First come named moves, each a turn or a mirror, each shown by rows before and after it. For each pair of rows after them, which moves, in which order, take the first row to the second? The first pair is done for you.
Sis (before -> after):
[  0  10   7   2  -6  -4  -4  -5  -3   7  -2  -2   3   6  -9 -11   5   3
   2  -1   0  -6  11  -7  -4   2  -1   4   2   5   2   1]  ->  [  5   1   3   9  -7  10  -9   6 -12   6   1   3  -5   5  -5   5   2   7
   5   0   0   1   0  -2  -3   2  -3   1  -1   5   5   8]
[  3  -6 -16   5  11   1   2  -9   5  -2   3  -1   2   3   6  13   5   6
   8  16  10   2  -9  13   2  -4 -22   5  -3   0   2  10]  ->  [ -1   1 -10  -1  12  -9   5 -20  16  -3  -2  -5  12   4   0  -2   9   2
   7  18   9  -6   0  10   4  -6 -19   7   0   0   4   3]
[ -4   0   4   0  -9  -2  -1   2  -9  -6  -5   6   5  -2 -11  -7  -1   2
   1 -13 -10   1  -3  -4  -1  -4  13   1   1   0   0  -4]  ->  [ -4  -3   1   3  -8   4  -3   4 -13  -3  -5   5   0  -3 -10   0  -1   6
   3 -11 -11   2  -8  -2   0  -4  13  -2  -1   0   0  -5]
[  3   2  -3  -1   6 -10  10 -23   4   1   3  -8  -7  -5 -11  -9   5  11
 -11   5   6  -5   3  -4 -14 -10  13  -3  -9  -6  10 -10]  ->  [  8  -9  -8   7   6   4   7 -11  -8  -1  10  -4 -15  -3  -5   8   2  17
  -8   6   7   3 -10   1 -13  -7  12  -6 -12  -6   9  -3]
zedi (before -> after):
[ 16  -5  12   9  -9   4   1   7   3  -9 -22  -6 -21  -5  11  14   4  -3
  20 -11   9  10  -5   9  -2   4 -18 -10 -20   6  -8   6]  ->  [ 15  -5  10   9  -8   1   1   6   7 -10 -22 -10 -18  -4  10  11   5  -5
  21  -6  11  10  -1  13  -2   4 -25 -13 -17   6  -9   5]
[-10  12  -1   2  -6  -3   4  -4   8  -2  -6  -3  11  -2  -6 -12   8  -4
  10  -1  -7   5   1   7   1   4 -10   0  11   8   1   2]  ->  [ -6  15   4  -4  -2  -8   5  -9  13   0  -3  -5  10  -1  -4 -18   6  -8
   5   0  -4  -1   6   0  -1   1  -5   3   9   7   0  -6]
[ 19 -14  -1 -11   4  11 -13   6   0 -11   9   2 -23   6   9   7 -27  -1
  -7   6  13  -5  -2 -15 -12 -15  21  -6 -10  -1   0  -8]  ->  [ 15 -17  -7  -1  -1  23 -14  13  -8 -11   7   8 -23   4   6  17 -25   3
  -2   0   7   5 -13  -4  -8 -13  15  -7  -5   3   1  -3]
[ -7  -5   1  -7   2 -18  10 -12  25  -9   5  -1  -7   7   2 -16  -4 -12
 -23 -10   4  -4  -1  -3  -1 -10   4  -5   4 -11  11  -6]  ->  [ -5  -7   4  -7   1 -15   7  -8  17  -9   4   3 -15   6   2 -12  -8 -11
 -22 -14   3  -3  -3  -9  -3 -12  13  -7   1 -13  10  -6]
Vipu (before -> after):
[-15   2   0  -3 -11 -10  10  -7  -1  -6  -5  -7  11   5 -15 -15   6   2
   3  -6  -7  -7  -2   5   2   0  -1   4  -1   9   4  -3]  ->  [-13  -2  -6   3 -12  -3  10  -2  -4  -8  -2  -7   9   5 -12  -6   8   2
   5  -4  -7  -1  -9  18   4   1  -9   3   1  12   6   5]
[-10   7   8   2   9  -8   7   1  12  -8  -9   0  14  -2  -3 -10  10  -4
   3 -10 -10   1   4   3  18   4   0   3   8   6   0  -8]  ->  [ -7   0   5   8   8   0   6   4  11 -11  -5   1  14  -2  -1   0  13  -5
   6  -9  -8   5  -1   9  20   8  -7   1  10   8   0  -3]
[  8 -18   4  -6  -3  -6  -5  14 -10  -5   5   4  -7  -7 -12  -5 -34  -7
 -12 -18  -8  -1  -6 -12  10  -5  19  -2 -21  -9  -9 -14]  ->  [ 12 -24  -8   7  -3  10  -5  24 -11  -7  10   6  -9  -6  -4  14 -31  -3
  -5 -13  -6  11 -21   6  13  -3  -1  -8 -18  -5  -6  -1]
ker (before -> after):
[ -8   0  -8  12   6  -2  -3   4 -11   0  -5  -1   2   0   2   0   4  -9
   6   6   4   2  11   1  20  -7  -7  -6   9   0   3  -3]  ->  [ -5  -4  -5  13   6   0  -6   7 -16   0  -6   4  -3  -1   1   4  -1  -6
   5   1   1   3   8  -5  19  -8   5  -6   3  -1   4  -5]
[-17  16  10   2  -4  -4   1   5  -3   0 -15   4   1   4 -11 -24  -8   1
   1  -5 -22  -4  -3  -4   0  -2  10  -1   8  -1  -4   1]  ->  [ -8  13  14  -5   4  -8   0   2   3   3  -9   0  -2   6   1 -22 -14  -3
  -2   0 -15 -12   4 -12  -5  -5  14   0  -1  -6  -5  -7]
[ -7   2  -5 -10   6   1   7   0  -1  18  15  -7  16  -1  -2  -6   0 -19
 -11   5  -7 -13   1  -8 -10   1   6  -5  -5   4  -1  -9]  ->  [-15   5  -9  -4   0   5   8   2  -5  15  11  -3  24  -2  -9  -7   5 -13
  -8   2 -14  -5  -4  -1  -8   4  -2  -6   2  10   0  -3]
[  9  -5   3 -14   0  -4   2   9  10   5  -4 -14   3  -6   2   2  -8  -1
   3  -2   5 -10  -1  -7   8  -1  -6  -9  -2   8   2   3]  ->  [  3  -4  -1  -9  -3   1   1  14   6   4  -7  -9   6  -8  -5   0  -7   3
   5  -4  -1  -7  -6  -1  11   1 -11 -10   5  11   3   7]
Then:
Between the rows of a pair lie 2 to 3 moves.
[-24   5  -8   9  -9  -5   9   9  -9  -3  -4  11  11  -8  -8   6  13   9
   7  -5  -9  20 -11  22   2  18  -8  -9  20   3   5   7]  ->  [-19   4 -11   6  -4  -5  11   6  -3  -2   1   6  15  -6  -1  10  16   4
   8   2  -3  18  -9  28   1  19 -13  -9  19   5   5   9] : zedi, Sis
[ -2  23  -8 -16  -1 -15  12 -26  26  -6 -17 -12   6  -5  -8 -17  11   2
   0  -2   4 -21  17   5  -1 -12  -6   6  -5   5  -6  -3]  ->  [ 18  -7 -17   0   0  20   1   1  -8  -5  -2   3 -31  -7  12  29 -11  13
   7  -4   5  -2 -17   8  -6 -12  10  -2 -24  -3  -2   8] : zedi, Sis
[ -5  -1  -2  10 -10   3   4   6   6   2  -3  -1  16  -4 -10  -6  15   0
   5  -2  -8  14  -5   8   1  -1 -20   4  13   8  -1  10]  ->  [ 10 -14  -6  11  -3  12  -1  12  -1   4  10  -1   0   0   5  18   6   4
   2   2   1  15 -14   6  -1  -3 -14   3  -3   2  -1  12] : zedi, zedi, Sis
[-12  14   1   4  -6  -7   7 -13   7   2  -6   3  17  -2 -15 -16   9   0
  -3   5 -10   0   7  14   5   2 -17  -2   9   5  -5   3]  ->  [  9  -5   7   3  -1   5  -1   0 -16   5   5   7 -20  -3  -1   7 -15   3
  -9   2  -7   2  -3  -8  -2  -4  21  -2 -18  -8  -5  -3] : Sis, ker, Vipu
[-13  10  -7   9  -4   1   5  -8   3  -5  -5  -3  20   3  -9  -3  19   1
   8   7 -12   1   3  22   9  10 -22   3  23   8   8   7]  ->  [ -8  15  12 -10   0 -18   3 -18   7  -1  -9  -6  15   4 -12 -21   9  -5
  -2   3 -11 -13  19  -6   2   2   8  10  11  -2   3 -11] : Vipu, zedi
[-12  10   3  -1  -6  -7  10  -5  14   1  -8   3  21  -6  -7 -12  17  -1
   4  -4  -7  -9  15  -2   5   2 -16   6  11   7  -1   4]  ->  [ -6   8   3  -3  -1  -9   9  -8  18   2  -5  -3  19  -5  -2  -8  17  -6
   3   2  -1 -14  19  -4   4   2 -18   7   8   7   1   1] : Vipu, zedi
[ -7  -2  -3  13  -3  22   6   9 -12  -3  -3  11   2   5  -1   1   9   4
   9  -8  -8  14 -18  15   9  10  -4  -7  12  12   2   2]  ->  [  1  -4  -8  12   1  21   7   5  -6  -2   4   4   3   8   7   8  13  -1
   9   2   0   9 -17  20   7   9 -11  -6   5  11   1   4] : Vipu, ker, Vipu
